500 stands for zero in the data rows.
Some points:
array([413, 466, 464, 418, 355, 450, 472, 602, 576, 390, 401, 499, 408, 657,
       364, 456, 440, 485, 439, 536, 446, 391, 400, 481, 548, 425, 360, 406,
       411, 497, 682, 395, 510, 480, 483, 688, 489, 520, 536, 469, 469, 412])
array([554, 650, 542, 517, 627, 559, 647, 621, 502, 590, 640, 554, 564, 520,
       439, 463, 456, 410, 459, 642, 395, 393, 590, 510, 457, 531, 506, 465,
       463, 402, 468, 514, 481, 443, 481, 443, 629, 371, 672, 357, 558, 373])
array([481, 471, 535, 447, 476, 413, 461, 435, 503, 574, 467, 517, 456, 473,
       410, 458, 460, 372, 458, 481, 848, 476, 419, 392, 452, 386, 533, 404,
       490, 410, 450, 448, 532, 576, 708, 657, 795, 485, 466, 556, 363, 479])
array([517, 502, 449, 561, 515, 439, 428, 572, 494, 677, 461, 530, 743, 581,
       587, 615, 726, 753, 702, 542, 649, 580, 570, 548, 517, 507, 396, 610,
       556, 434, 548, 453, 477, 482, 408, 500, 603, 468, 583, 434, 443, 529])
array([618, 450, 464, 562, 519, 477, 496, 535, 515, 488, 672, 519, 670, 598,
       549, 592, 410, 462, 437, 575, 620, 398, 369, 646, 399, 569, 408, 459,
       454, 511, 429, 565, 481, 425, 456, 580, 384, 508, 439, 429, 520, 530])
array([486, 430, 520, 447, 493, 421, 477, 624, 548, 523, 509, 831, 468, 585,
       825, 461, 505, 570, 486, 545, 581, 493, 485, 427, 463, 488, 506, 429,
       482, 529, 490, 603, 462, 410, 480, 402, 456, 445, 478, 535, 492, 558])
array([484, 406, 497, 474, 433, 497, 510, 452, 469, 503, 412, 502, 464, 418,
       353, 382, 688, 484, 501, 455, 471, 516, 380, 744, 399, 407, 503, 433,
       482, 463, 467, 643, 602, 479, 455, 474, 544, 477, 454, 502, 766, 531])
array([486, 482, 426, 442, 513, 441, 381, 488, 460, 408, 477, 535, 703, 421,
       490, 348, 373, 424, 811, 437, 381, 430, 536, 478, 403, 371, 547, 374,
       404, 515, 445, 488, 529, 544, 636, 542, 477, 558, 546, 439, 450, 462])
array([427, 400, 544, 448, 576, 342, 515, 505, 467, 469, 572, 450, 372, 364,
       572, 456, 465, 384, 583, 539, 365, 478, 354, 523, 445, 559, 421, 528,
       503, 407, 427, 327, 572, 440, 408, 505, 672, 627, 486, 558, 568, 618])
array([389, 549, 377, 512, 709, 312, 505, 399, 450, 473, 414, 444, 519, 559,
       444, 453, 554, 474, 335, 406, 403, 416, 399, 584, 731, 471, 518, 477,
       467, 543, 409, 527, 476, 519, 559, 472, 430, 524, 492, 542, 389, 461])
array([588, 412, 427, 373, 383, 507, 416, 503, 406, 618, 453, 507, 536, 468,
       511, 705, 414, 533, 461, 447, 374, 439, 540, 596, 577, 358, 493, 482,
       398, 504, 431, 486, 418, 378, 406, 375, 678, 522, 405, 566, 385, 422])
array([456, 567, 479, 482, 391, 417, 468, 409, 603, 466, 548, 515, 437, 479,
       545, 494, 509, 475, 515, 474, 497, 490, 666, 539, 582, 491, 483, 780,
       408, 486, 430, 536, 743, 407, 557, 523, 438, 390, 437, 424, 479, 627])
array([433, 461, 615, 489, 442, 511, 382, 501, 578, 483, 506, 421, 452, 485,
       505, 499, 572, 583, 610, 734, 559, 616, 654, 657, 633, 568, 438, 459,
       544, 485, 541, 499, 387, 468, 818, 348, 443, 474, 442, 450, 520, 482])
array([426, 452, 367, 707, 413, 473, 559, 375, 495, 386, 574, 476, 547, 401,
       488, 392, 450, 490, 484, 452, 553, 436, 594, 510, 617, 540, 624, 513,
       602, 472, 677, 491, 392, 425, 463, 475, 533, 452, 387, 491, 551, 453])
array([518, 517, 356, 437, 513, 535, 714, 410, 540, 525, 538, 519, 476, 747,
       592, 537, 535, 537, 573, 573, 551, 729, 496, 600, 394, 429, 533, 512,
       458, 488, 582, 410, 489, 491, 504, 446, 471, 641, 438, 417, 429, 534])
array([475, 433, 498, 555, 563, 540, 463, 526, 468, 477, 506, 471, 458, 466,
       544, 565, 548, 754, 573, 762, 498, 582, 544, 568, 544, 521, 681, 501,
       485, 538, 429, 490, 479, 422, 472, 836, 458, 425, 449, 515, 443, 507])
array([428, 734, 442, 446, 471, 649, 467, 498, 513, 451, 443, 587, 485, 414,
       536, 365, 640, 398, 472, 445, 435, 555, 401, 459, 430, 484, 436, 517,
       469, 452, 388, 602, 350, 439, 413, 553, 498, 464, 424, 534, 415, 427])
array([664, 557, 600, 484, 626, 562, 584, 584, 894, 544, 597, 467, 468, 452,
       446, 430, 475, 638, 455, 398, 507, 500, 465, 439, 497, 471, 498, 430,
       476, 501, 450, 510, 449, 533, 412, 454, 553, 486, 465, 457, 505, 448])
array([489, 428, 498, 450, 492, 437, 543, 558, 404, 451, 437, 575, 413, 491,
       359, 485, 488, 461, 565, 561, 638, 612, 655, 561, 579, 575, 566, 712,
       489, 765, 364, 477, 368, 552, 428, 489, 460, 520, 454, 381, 552, 424])
array([318, 520, 522, 518, 591, 629, 612, 583, 393, 546, 582, 397, 335, 328,
       481, 484, 397, 578, 470, 371, 610, 464, 478, 482, 406, 425, 422, 407,
       467, 503, 479, 468, 508, 411, 459, 409, 421, 491, 539, 381, 406, 542])
array([577, 477, 415, 482, 498, 502, 538, 536, 460, 482, 503, 397, 385, 476,
       465, 679, 576, 439, 620, 445, 423, 427, 425, 376, 449, 497, 459, 547,
       612, 664, 614, 847, 613, 574, 656, 562, 534, 468, 478, 583, 444, 442])
array([540, 524, 471, 450, 451, 434, 374, 544, 452, 534, 598, 548, 539, 426,
       415, 458, 481, 436, 391, 392, 438, 794, 453, 523, 542, 609, 664, 566,
       667, 626, 777, 561, 609, 455, 556, 542, 482, 491, 551, 449, 472, 482])
array([491, 540, 584, 424, 385, 456, 607, 479, 448, 369, 601, 455, 574, 489,
       603, 616, 731, 516, 594, 581, 645, 555, 575, 541, 656, 573, 643, 412,
       395, 361, 521, 559, 527, 484, 373, 432, 422, 630, 551, 578, 414, 429])
array([518, 433, 412, 454, 466, 516, 616, 426, 506, 441, 601, 748, 525, 440,
       450, 625, 516, 545, 537, 588, 506, 560, 507, 517, 529, 518, 396, 432,
       595, 524, 435, 400, 487, 653, 446, 407, 447, 372, 495, 618, 436, 466])
array([413, 420, 545, 422, 499, 479, 380, 358, 405, 364, 507, 484, 515, 735,
       530, 609, 604, 607, 511, 477, 463, 503, 481, 347, 421, 456, 440, 437,
       665, 451, 374, 429, 491, 366, 467, 413, 503, 448, 489, 396, 550, 424])
array([448, 721, 386, 486, 464, 408, 389, 492, 494, 478, 424, 415, 493, 435,
       614, 744, 434, 512, 481, 524, 523, 519, 463, 400, 453, 453, 575, 431,
       463, 400, 504, 388, 438, 597, 435, 459, 401, 423, 396, 398, 755, 421])
array([463, 510, 557, 685, 595, 744, 576, 658, 709, 631, 566, 628, 511, 597,
       430, 582, 435, 455, 582, 490, 447, 436, 362, 463, 561, 420, 601, 637,
       560, 327, 436, 501, 519, 471, 504, 450, 414, 550, 503, 526, 483, 490])
array([541, 389, 354, 464, 409, 520, 426, 488, 517, 568, 444, 463, 430, 397,
       472, 418, 518, 452, 370, 493, 479, 400, 685, 388, 441, 520, 377, 429,
       604, 397, 397, 444, 583, 524, 540, 592, 424, 643, 502, 434, 495, 393])
array([630, 703, 570, 774, 483, 517, 458, 533, 432, 485, 506, 450, 500, 517,
       404, 418, 497, 604, 426, 607, 481, 436, 427, 393, 364, 523, 467, 566,
       414, 616, 446, 367, 641, 439, 452, 341, 492, 498, 447, 594, 427, 459])
array([823, 689, 826, 673, 661, 502, 546, 405, 469, 455, 403, 568, 392, 453,
       483, 561, 506, 416, 502, 417, 471, 417, 581, 559, 424, 411, 447, 428,
       534, 517, 605, 432, 408, 436, 500, 545, 422, 519, 461, 480, 472, 466])
array([410, 520, 484, 577, 418, 398, 535, 561, 556, 441, 404, 481, 484, 539,
       478, 555, 408, 492, 394, 422, 414, 613, 663, 526, 337, 477, 546, 413,
       520, 464, 403, 532, 498, 559, 565, 590, 625, 629, 715, 771, 653, 644])
array([435, 430, 575, 474, 460, 484, 501, 416, 445, 454, 444, 546, 538, 474,
       476, 472, 459, 684, 438, 400, 392, 435, 411, 425, 348, 715, 445, 622,
       344, 375, 638, 621, 531, 692, 645, 575, 578, 619, 446, 410, 467, 402])
array([396, 457, 507, 580, 473, 546, 506, 511, 589, 788, 646, 576, 556, 626,
       617, 567, 655, 475, 533, 409, 475, 411, 486, 481, 463, 529, 505, 390,
       390, 622, 486, 392, 451, 570, 492, 521, 413, 414, 522, 492, 515, 469])
array([509, 577, 514, 380, 436, 468, 510, 436, 478, 631, 393, 405, 449, 562,
       432, 417, 344, 493, 652, 445, 606, 478, 537, 644, 588, 814, 640, 597,
       671, 536, 476, 511, 483, 445, 431, 468, 435, 444, 474, 609, 473, 436])
array([655, 413, 566, 655, 467, 620, 532, 531, 404, 442, 435, 370, 428, 500,
       640, 388, 407, 451, 463, 383, 469, 704, 383, 482, 642, 442, 389, 473,
       413, 419, 378, 450, 470, 549, 506, 484, 443, 352, 595, 503, 481, 376])
array([434, 411, 424, 446, 672, 502, 321, 567, 466, 399, 498, 416, 416, 526,
       467, 466, 483, 428, 504, 479, 546, 517, 656, 552, 464, 542, 540, 561,
       500, 484, 679, 494, 518, 582, 360, 427, 485, 389, 438, 540, 433, 478])
array([483, 512, 465, 570, 610, 641, 470, 437, 522, 436, 385, 525, 516, 484,
       563, 547, 461, 485, 470, 524, 616, 523, 525, 502, 714, 629, 530, 506,
       538, 716, 591, 580, 777, 587, 604, 559, 693, 667, 616, 538, 652, 564])
array([504, 584, 489, 439, 500, 476, 410, 416, 374, 576, 685, 443, 462, 581,
       425, 380, 444, 538, 542, 532, 483, 467, 519, 390, 601, 392, 364, 487,
       474, 466, 535, 570, 460, 619, 506, 608, 558, 658, 638, 712, 749, 679])
array([561, 390, 430, 386, 467, 579, 516, 453, 494, 417, 420, 464, 502, 399,
       457, 526, 556, 465, 440, 433, 528, 398, 433, 457, 415, 501, 545, 617,
       392, 503, 512, 341, 305, 324, 617, 446, 449, 526, 738, 671, 655, 707])
array([518, 489, 605, 429, 417, 565, 488, 525, 429, 468, 489, 462, 485, 478,
       626, 446, 505, 480, 392, 511, 419, 355, 454, 629, 501, 428, 660, 650,
       767, 603, 576, 540, 559, 830, 536, 554, 550, 519, 552, 438, 446, 591])
array([480, 529, 669, 505, 666, 634, 689, 687, 547, 604, 533, 514, 792, 507,
       527, 470, 506, 406, 399, 465, 430, 566, 586, 404, 535, 478, 410, 482,
       493, 510, 515, 460, 472, 460, 509, 514, 459, 513, 314, 535, 521, 564])
array([589, 517, 503, 521, 477, 514, 442, 501, 453, 477, 389, 455, 454, 536,
       375, 469, 452, 436, 454, 469, 438, 485, 486, 407, 535, 588, 483, 353,
       433, 398, 435, 569, 424, 489, 395, 415, 449, 418, 433, 335, 383, 855])
array([431, 379, 526, 455, 424, 383, 569, 359, 573, 519, 417, 371, 578, 414,
       509, 444, 412, 419, 420, 641, 430, 509, 407, 352, 446, 410, 505, 565,
       549, 613, 582, 583, 532, 468, 397, 425, 388, 463, 558, 450, 422, 449])
These points spread out most along one direction. Take the direction at right angles to it along which they spread out most. Go by this last direction. For each point below, how far along it does it lie, from 0 to 99? The average is 50, and the first point in the table lies past the average. One standard deviation of the points above along it is 16.
array([456, 567, 479, 482, 391, 417, 468, 409, 603, 466, 548, 515, 437, 479,
       545, 494, 509, 475, 515, 474, 497, 490, 666, 539, 582, 491, 483, 780,
       408, 486, 430, 536, 743, 407, 557, 523, 438, 390, 437, 424, 479, 627]) 37
array([480, 529, 669, 505, 666, 634, 689, 687, 547, 604, 533, 514, 792, 507,
       527, 470, 506, 406, 399, 465, 430, 566, 586, 404, 535, 478, 410, 482,
       493, 510, 515, 460, 472, 460, 509, 514, 459, 513, 314, 535, 521, 564]) 59
array([589, 517, 503, 521, 477, 514, 442, 501, 453, 477, 389, 455, 454, 536,
       375, 469, 452, 436, 454, 469, 438, 485, 486, 407, 535, 588, 483, 353,
       433, 398, 435, 569, 424, 489, 395, 415, 449, 418, 433, 335, 383, 855]) 66
array([428, 734, 442, 446, 471, 649, 467, 498, 513, 451, 443, 587, 485, 414,
       536, 365, 640, 398, 472, 445, 435, 555, 401, 459, 430, 484, 436, 517,
       469, 452, 388, 602, 350, 439, 413, 553, 498, 464, 424, 534, 415, 427]) 62
array([486, 430, 520, 447, 493, 421, 477, 624, 548, 523, 509, 831, 468, 585,
       825, 461, 505, 570, 486, 545, 581, 493, 485, 427, 463, 488, 506, 429,
       482, 529, 490, 603, 462, 410, 480, 402, 456, 445, 478, 535, 492, 558]) 37
array([426, 452, 367, 707, 413, 473, 559, 375, 495, 386, 574, 476, 547, 401,
       488, 392, 450, 490, 484, 452, 553, 436, 594, 510, 617, 540, 624, 513,
       602, 472, 677, 491, 392, 425, 463, 475, 533, 452, 387, 491, 551, 453]) 41
array([664, 557, 600, 484, 626, 562, 584, 584, 894, 544, 597, 467, 468, 452,
       446, 430, 475, 638, 455, 398, 507, 500, 465, 439, 497, 471, 498, 430,
       476, 501, 450, 510, 449, 533, 412, 454, 553, 486, 465, 457, 505, 448]) 64
array([433, 461, 615, 489, 442, 511, 382, 501, 578, 483, 506, 421, 452, 485,
       505, 499, 572, 583, 610, 734, 559, 616, 654, 657, 633, 568, 438, 459,
       544, 485, 541, 499, 387, 468, 818, 348, 443, 474, 442, 450, 520, 482]) 19
array([630, 703, 570, 774, 483, 517, 458, 533, 432, 485, 506, 450, 500, 517,
       404, 418, 497, 604, 426, 607, 481, 436, 427, 393, 364, 523, 467, 566,
       414, 616, 446, 367, 641, 439, 452, 341, 492, 498, 447, 594, 427, 459]) 63
array([318, 520, 522, 518, 591, 629, 612, 583, 393, 546, 582, 397, 335, 328,
       481, 484, 397, 578, 470, 371, 610, 464, 478, 482, 406, 425, 422, 407,
       467, 503, 479, 468, 508, 411, 459, 409, 421, 491, 539, 381, 406, 542]) 65
array([561, 390, 430, 386, 467, 579, 516, 453, 494, 417, 420, 464, 502, 399,
       457, 526, 556, 465, 440, 433, 528, 398, 433, 457, 415, 501, 545, 617,
       392, 503, 512, 341, 305, 324, 617, 446, 449, 526, 738, 671, 655, 707]) 68
array([540, 524, 471, 450, 451, 434, 374, 544, 452, 534, 598, 548, 539, 426,
       415, 458, 481, 436, 391, 392, 438, 794, 453, 523, 542, 609, 664, 566,
       667, 626, 777, 561, 609, 455, 556, 542, 482, 491, 551, 449, 472, 482]) 36
array([491, 540, 584, 424, 385, 456, 607, 479, 448, 369, 601, 455, 574, 489,
       603, 616, 731, 516, 594, 581, 645, 555, 575, 541, 656, 573, 643, 412,
       395, 361, 521, 559, 527, 484, 373, 432, 422, 630, 551, 578, 414, 429]) 20
array([410, 520, 484, 577, 418, 398, 535, 561, 556, 441, 404, 481, 484, 539,
       478, 555, 408, 492, 394, 422, 414, 613, 663, 526, 337, 477, 546, 413,
       520, 464, 403, 532, 498, 559, 565, 590, 625, 629, 715, 771, 653, 644]) 70
array([483, 512, 465, 570, 610, 641, 470, 437, 522, 436, 385, 525, 516, 484,
       563, 547, 461, 485, 470, 524, 616, 523, 525, 502, 714, 629, 530, 506,
       538, 716, 591, 580, 777, 587, 604, 559, 693, 667, 616, 538, 652, 564]) 43
